One turning vector, and how many ticks it has turned
The counts run from 0 to 504.
[113, 99, 86, 90, 100, 136, 68, 107, 115, 90, 79, 83, 78, 111, 109, 86, 114, 101, 102, 86, 113, 108, 145, 88, 93, 85, 120, 129, 119, 92, 81, 104, 112, 95, 85, 137, 79, 113, 123, 80, 100, 93, 126, 117, 130, 94, 100, 133, 110, 102, 86, 99, 98, 125, 120, 104, 101, 53, 137, 67, 104, 103]
264
[107, 124, 97, 65, 66, 76, 92, 92, 78, 92, 124, 100, 118, 65, 106, 124, 116, 71, 89, 97, 84, 126, 132, 120, 89, 73, 127, 96, 92, 126, 56, 103, 82, 75, 92, 116, 105, 102, 143, 79, 105, 86, 104, 73, 98, 127, 85, 101, 103, 101, 95, 92, 104, 111, 132, 105, 101, 104, 106, 107, 65, 69]
478
[129, 103, 80, 88, 119, 146, 87, 90, 129, 119, 106, 88, 95, 83, 88, 90, 118, 93, 104, 110, 71, 116, 121, 109, 88, 86, 120, 112, 93, 93, 75, 124, 116, 115, 110, 91, 97, 84, 153, 91, 112, 89, 56, 101, 110, 125, 104, 103, 120, 79, 109, 94, 100, 99, 104, 85, 121, 75, 138, 71, 120, 107]
34
[85, 121, 70, 86, 94, 99, 51, 55, 89, 79, 86, 85, 85, 96, 100, 105, 114, 77, 103, 85, 81, 132, 117, 101, 89, 66, 108, 98, 101, 86, 103, 129, 106, 127, 92, 97, 106, 113, 151, 99, 98, 129, 119, 84, 110, 153, 107, 111, 92, 113, 94, 77, 98, 115, 132, 100, 116, 84, 114, 86, 97, 94]
484
[105, 88, 84, 77, 82, 71, 115, 121, 100, 95, 132, 99, 97, 97, 97, 104, 94, 79, 90, 126, 77, 127, 87, 112, 71, 81, 91, 91, 119, 73, 42, 76, 71, 88, 92, 91, 106, 94, 126, 129, 101, 44, 97, 103, 99, 104, 83, 92, 125, 114, 94, 83, 76, 93, 91, 96, 92, 76, 120, 81, 120, 91]
374
[100, 110, 98, 63, 84, 66, 138, 118, 96, 109, 137, 109, 104, 98, 70, 129, 88, 70, 98, 132, 80, 109, 92, 115, 87, 70, 94, 59, 86, 99, 73, 87, 101, 91, 87, 64, 102, 78, 112, 103, 95, 49, 78, 87, 106, 142, 83, 88, 123, 78, 100, 97, 91, 97, 111, 116, 82, 94, 113, 94, 93, 75]
347
[106, 83, 103, 75, 145, 121, 77, 104, 117, 115, 93, 91, 83, 105, 71, 117, 118, 105, 119, 93, 127, 75, 151, 80, 94, 81, 135, 103, 114, 111, 112, 110, 117, 102, 91, 117, 83, 105, 109, 75, 99, 91, 123, 94, 116, 92, 102, 119, 112, 70, 99, 109, 125, 138, 142, 112, 86, 77, 135, 68, 106, 95]
291
[71, 119, 88, 103, 59, 87, 61, 105, 79, 78, 92, 76, 86, 86, 110, 106, 105, 90, 82, 89, 88, 144, 123, 118, 90, 113, 122, 92, 90, 135, 117, 117, 108, 89, 72, 83, 85, 101, 103, 84, 99, 108, 92, 83, 131, 117, 107, 130, 94, 102, 84, 111, 98, 107, 141, 106, 101, 83, 131, 84, 69, 83]
462
[111, 101, 105, 55, 121, 91, 65, 76, 95, 97, 88, 88, 80, 86, 104, 119, 97, 85, 104, 86, 115, 97, 137, 99, 75, 74, 120, 111, 113, 117, 102, 98, 78, 107, 75, 121, 106, 130, 112, 80, 106, 83, 139, 65, 97, 89, 81, 101, 102, 115, 99, 98, 76, 131, 136, 96, 82, 92, 105, 77, 86, 71]
276
[123, 103, 81, 49, 124, 117, 94, 77, 106, 107, 104, 107, 75, 106, 118, 99, 118, 82, 126, 95, 99, 72, 145, 79, 87, 60, 113, 98, 124, 87, 70, 107, 101, 102, 109, 128, 100, 115, 139, 84, 105, 98, 142, 92, 123, 108, 94, 82, 106, 89, 87, 88, 105, 112, 124, 116, 93, 91, 92, 63, 99, 95]
271
[123, 82, 86, 76, 105, 113, 96, 112, 100, 94, 94, 87, 106, 121, 76, 122, 114, 78, 100, 134, 108, 103, 147, 108, 90, 80, 140, 111, 113, 99, 75, 107, 93, 111, 85, 136, 86, 81, 132, 58, 108, 66, 118, 85, 69, 97, 85, 116, 108, 84, 124, 92, 94, 124, 136, 104, 87, 85, 122, 90, 88, 83]
40
[102, 93, 89, 69, 65, 72, 116, 122, 108, 100, 115, 102, 97, 105, 95, 108, 83, 63, 83, 138, 71, 122, 96, 129, 80, 83, 103, 92, 121, 82, 60, 78, 89, 84, 97, 81, 97, 89, 114, 101, 100, 43, 92, 90, 91, 106, 72, 101, 127, 90, 112, 100, 81, 93, 107, 113, 92, 73, 112, 70, 112, 80]
370
[79, 93, 79, 136, 77, 90, 99, 129, 66, 107, 113, 88, 107, 101, 101, 85, 106, 93, 84, 119, 71, 130, 120, 117, 89, 124, 104, 75, 92, 122, 90, 94, 107, 109, 64, 88, 86, 62, 112, 102, 97, 69, 77, 89, 111, 103, 118, 121, 82, 116, 102, 99, 104, 89, 99, 81, 100, 84, 140, 69, 85, 79]
211
[92, 124, 88, 81, 89, 77, 96, 110, 108, 98, 79, 73, 84, 74, 95, 97, 87, 87, 83, 116, 118, 107, 109, 122, 91, 115, 93, 95, 104, 131, 119, 85, 131, 60, 76, 81, 95, 98, 94, 90, 89, 70, 106, 95, 116, 112, 94, 120, 108, 79, 71, 142, 114, 102, 128, 128, 72, 68, 128, 74, 97, 85]
110
[100, 117, 71, 103, 61, 74, 125, 104, 77, 102, 118, 106, 105, 86, 99, 105, 87, 66, 102, 108, 108, 114, 125, 123, 90, 79, 120, 98, 101, 130, 76, 72, 121, 84, 48, 140, 75, 107, 129, 83, 115, 98, 116, 75, 95, 93, 125, 103, 81, 105, 90, 101, 112, 108, 130, 98, 76, 81, 99, 100, 76, 60]
222
[98, 75, 83, 83, 100, 92, 73, 100, 88, 72, 75, 112, 91, 117, 102, 99, 113, 75, 67, 150, 97, 102, 127, 137, 87, 127, 106, 117, 144, 87, 97, 104, 98, 83, 76, 100, 92, 110, 120, 106, 91, 79, 131, 92, 85, 90, 92, 129, 104, 93, 107, 117, 90, 114, 105, 103, 68, 72, 115, 67, 129, 85]
388
[146, 94, 79, 86, 110, 114, 101, 105, 121, 111, 111, 92, 112, 75, 85, 95, 115, 86, 81, 119, 79, 103, 124, 114, 98, 98, 146, 119, 87, 107, 66, 114, 104, 92, 93, 108, 114, 72, 135, 65, 122, 64, 87, 78, 93, 100, 89, 115, 127, 69, 129, 110, 95, 116, 124, 97, 96, 86, 133, 66, 98, 84]
37
[73, 106, 97, 66, 80, 79, 67, 92, 98, 69, 80, 98, 78, 126, 94, 105, 118, 83, 85, 120, 90, 106, 110, 117, 89, 102, 101, 106, 139, 86, 104, 120, 118, 81, 114, 73, 105, 116, 114, 93, 98, 98, 132, 121, 129, 131, 84, 119, 119, 84, 82, 105, 106, 113, 129, 132, 79, 66, 118, 73, 117, 100]
136
[113, 90, 88, 73, 100, 112, 79, 94, 94, 85, 110, 97, 100, 111, 80, 126, 116, 87, 106, 118, 103, 112, 136, 95, 91, 55, 133, 110, 119, 89, 63, 116, 91, 114, 99, 150, 88, 97, 154, 84, 102, 97, 139, 93, 88, 128, 88, 112, 100, 98, 111, 73, 112, 122, 132, 102, 99, 74, 111, 111, 89, 78]
500
[72, 112, 59, 107, 89, 102, 85, 90, 67, 73, 91, 85, 84, 110, 124, 100, 107, 84, 98, 113, 106, 118, 137, 121, 87, 88, 89, 70, 109, 109, 105, 103, 101, 107, 65, 115, 71, 91, 148, 118, 91, 118, 129, 82, 110, 133, 108, 113, 60, 139, 77, 86, 102, 88, 102, 93, 104, 80, 89, 89, 84, 80]
229
[93, 79, 111, 95, 102, 100, 124, 110, 98, 137, 125, 138, 88, 109, 101, 97, 93, 74, 127, 82, 66, 94, 131, 83, 77, 103, 96, 83, 109, 101, 79, 71, 112, 88, 97, 84, 88, 115, 94, 105, 112, 99, 66, 85, 135, 52, 124, 81, 116, 97, 90, 104, 100, 108, 110, 102, 87, 87, 126, 45, 122, 99]
421
[110, 88, 120, 70, 125, 101, 52, 95, 92, 110, 99, 75, 76, 64, 120, 86, 99, 103, 89, 66, 66, 114, 123, 101, 62, 98, 96, 109, 101, 99, 95, 105, 81, 101, 104, 85, 114, 120, 108, 90, 115, 73, 90, 63, 109, 93, 80, 106, 110, 129, 98, 111, 78, 119, 114, 80, 105, 85, 134, 74, 87, 86]
281
[105, 71, 103, 95, 79, 66, 75, 108, 81, 96, 132, 121, 112, 101, 65, 119, 106, 83, 102, 107, 89, 114, 103, 97, 90, 86, 137, 114, 111, 101, 67, 97, 100, 113, 84, 95, 90, 119, 93, 91, 102, 81, 105, 86, 104, 53, 106, 108, 126, 83, 113, 101, 83, 138, 126, 99, 73, 93, 134, 74, 113, 68]
168
[55, 127, 85, 103, 76, 84, 59, 76, 70, 78, 78, 97, 92, 101, 113, 102, 102, 82, 98, 83, 81, 127, 133, 114, 84, 104, 103, 89, 86, 105, 130, 114, 124, 103, 86, 78, 98, 110, 131, 82, 101, 137, 114, 99, 134, 133, 120, 112, 79, 98, 76, 93, 113, 113, 127, 111, 97, 87, 107, 74, 81, 85]
461
[116, 99, 84, 66, 94, 114, 97, 86, 109, 124, 121, 79, 102, 64, 95, 113, 109, 77, 115, 109, 61, 115, 102, 105, 82, 63, 111, 105, 120, 90, 56, 110, 79, 115, 124, 112, 107, 111, 147, 86, 127, 87, 93, 65, 100, 124, 92, 91, 110, 111, 126, 94, 98, 104, 133, 86, 116, 88, 123, 103, 90, 90]
502
[89, 119, 85, 105, 76, 113, 102, 102, 91, 98, 117, 106, 89, 125, 100, 101, 120, 102, 115, 82, 75, 118, 149, 74, 99, 74, 107, 77, 84, 92, 90, 114, 124, 96, 108, 94, 92, 82, 130, 88, 96, 110, 85, 133, 152, 144, 105, 101, 112, 85, 68, 69, 125, 97, 104, 113, 107, 71, 123, 70, 92, 104]
468
[122, 83, 114, 70, 138, 108, 84, 119, 93, 119, 104, 77, 92, 91, 84, 114, 115, 112, 103, 95, 110, 85, 150, 85, 90, 106, 139, 106, 97, 136, 91, 109, 102, 90, 99, 109, 92, 93, 95, 70, 98, 56, 101, 86, 99, 87, 93, 116, 122, 79, 104, 113, 124, 132, 136, 105, 87, 95, 141, 76, 83, 82]
292
[89, 110, 82, 106, 74, 117, 64, 103, 91, 69, 98, 98, 97, 129, 102, 105, 120, 103, 88, 94, 79, 127, 145, 97, 96, 85, 125, 99, 92, 76, 94, 122, 124, 109, 100, 95, 86, 85, 147, 88, 98, 117, 95, 135, 127, 145, 107, 119, 103, 95, 85, 74, 111, 115, 103, 108, 119, 62, 134, 74, 82, 103]
8
[114, 108, 97, 56, 95, 100, 106, 94, 90, 94, 122, 85, 110, 84, 103, 126, 104, 76, 101, 107, 75, 133, 136, 119, 73, 63, 114, 83, 90, 108, 65, 106, 61, 105, 114, 91, 108, 80, 144, 93, 104, 81, 86, 66, 91, 138, 88, 97, 112, 110, 115, 90, 84, 98, 117, 98, 126, 109, 106, 94, 83, 83]
22
[89, 79, 102, 120, 74, 96, 114, 135, 77, 131, 147, 107, 120, 100, 71, 108, 124, 82, 120, 113, 62, 125, 102, 91, 90, 100, 113, 82, 102, 111, 76, 93, 105, 115, 86, 105, 85, 91, 93, 106, 103, 73, 68, 92, 116, 70, 119, 104, 99, 103, 109, 91, 113, 97, 106, 81, 94, 86, 152, 74, 107, 77]
192
[85, 81, 94, 102, 116, 113, 104, 117, 90, 137, 112, 120, 82, 106, 110, 92, 108, 81, 108, 98, 72, 100, 129, 91, 80, 121, 84, 80, 118, 111, 94, 93, 106, 88, 101, 73, 94, 93, 79, 113, 99, 79, 68, 79, 151, 66, 123, 93, 110, 97, 104, 115, 93, 96, 112, 98, 94, 93, 135, 39, 133, 100]
417
[95, 93, 72, 120, 102, 87, 106, 85, 63, 99, 130, 137, 126, 116, 76, 121, 124, 90, 123, 124, 114, 87, 128, 100, 88, 83, 114, 69, 110, 110, 87, 85, 117, 115, 59, 120, 78, 102, 132, 114, 99, 115, 118, 87, 109, 89, 129, 95, 78, 99, 85, 85, 137, 116, 91, 93, 77, 93, 97, 102, 103, 63]
198
[105, 112, 113, 57, 116, 99, 87, 85, 91, 84, 96, 107, 106, 95, 116, 100, 100, 86, 84, 102, 71, 118, 121, 120, 70, 111, 85, 96, 115, 75, 100, 112, 113, 47, 123, 50, 114, 108, 133, 118, 100, 101, 86, 107, 119, 140, 99, 97, 125, 92, 71, 119, 114, 110, 103, 131, 89, 78, 103, 90, 114, 101]
131
[104, 83, 136, 48, 136, 109, 106, 113, 91, 130, 117, 101, 98, 105, 92, 116, 101, 98, 120, 91, 73, 84, 142, 85, 67, 74, 96, 80, 112, 100, 83, 103, 79, 87, 129, 91, 93, 104, 96, 84, 119, 71, 85, 68, 105, 103, 91, 84, 107, 109, 106, 96, 115, 122, 132, 114, 95, 106, 114, 98, 80, 82]
297
[102, 99, 95, 85, 102, 94, 74, 113, 91, 102, 114, 97, 110, 103, 89, 115, 133, 91, 83, 128, 76, 123, 116, 116, 80, 122, 106, 86, 116, 122, 89, 127, 88, 89, 116, 56, 110, 90, 96, 113, 89, 73, 77, 95, 111, 89, 91, 120, 125, 81, 108, 111, 88, 115, 110, 101, 97, 103, 158, 62, 138, 89]
161
[92, 102, 101, 70, 86, 61, 96, 104, 89, 78, 105, 88, 73, 106, 88, 119, 95, 98, 105, 93, 120, 109, 101, 72, 84, 71, 93, 78, 110, 103, 82, 84, 99, 82, 74, 114, 88, 121, 101, 120, 74, 75, 145, 111, 122, 121, 71, 97, 115, 107, 51, 82, 99, 117, 103, 119, 74, 64, 114, 98, 95, 88]
121
[102, 97, 101, 74, 87, 71, 84, 95, 92, 70, 115, 120, 86, 122, 87, 136, 115, 88, 105, 108, 120, 96, 119, 79, 89, 72, 113, 90, 118, 86, 76, 99, 93, 99, 90, 96, 93, 128, 113, 111, 75, 86, 139, 118, 116, 108, 74, 99, 140, 78, 76, 73, 88, 130, 112, 114, 77, 81, 118, 67, 124, 90]
144
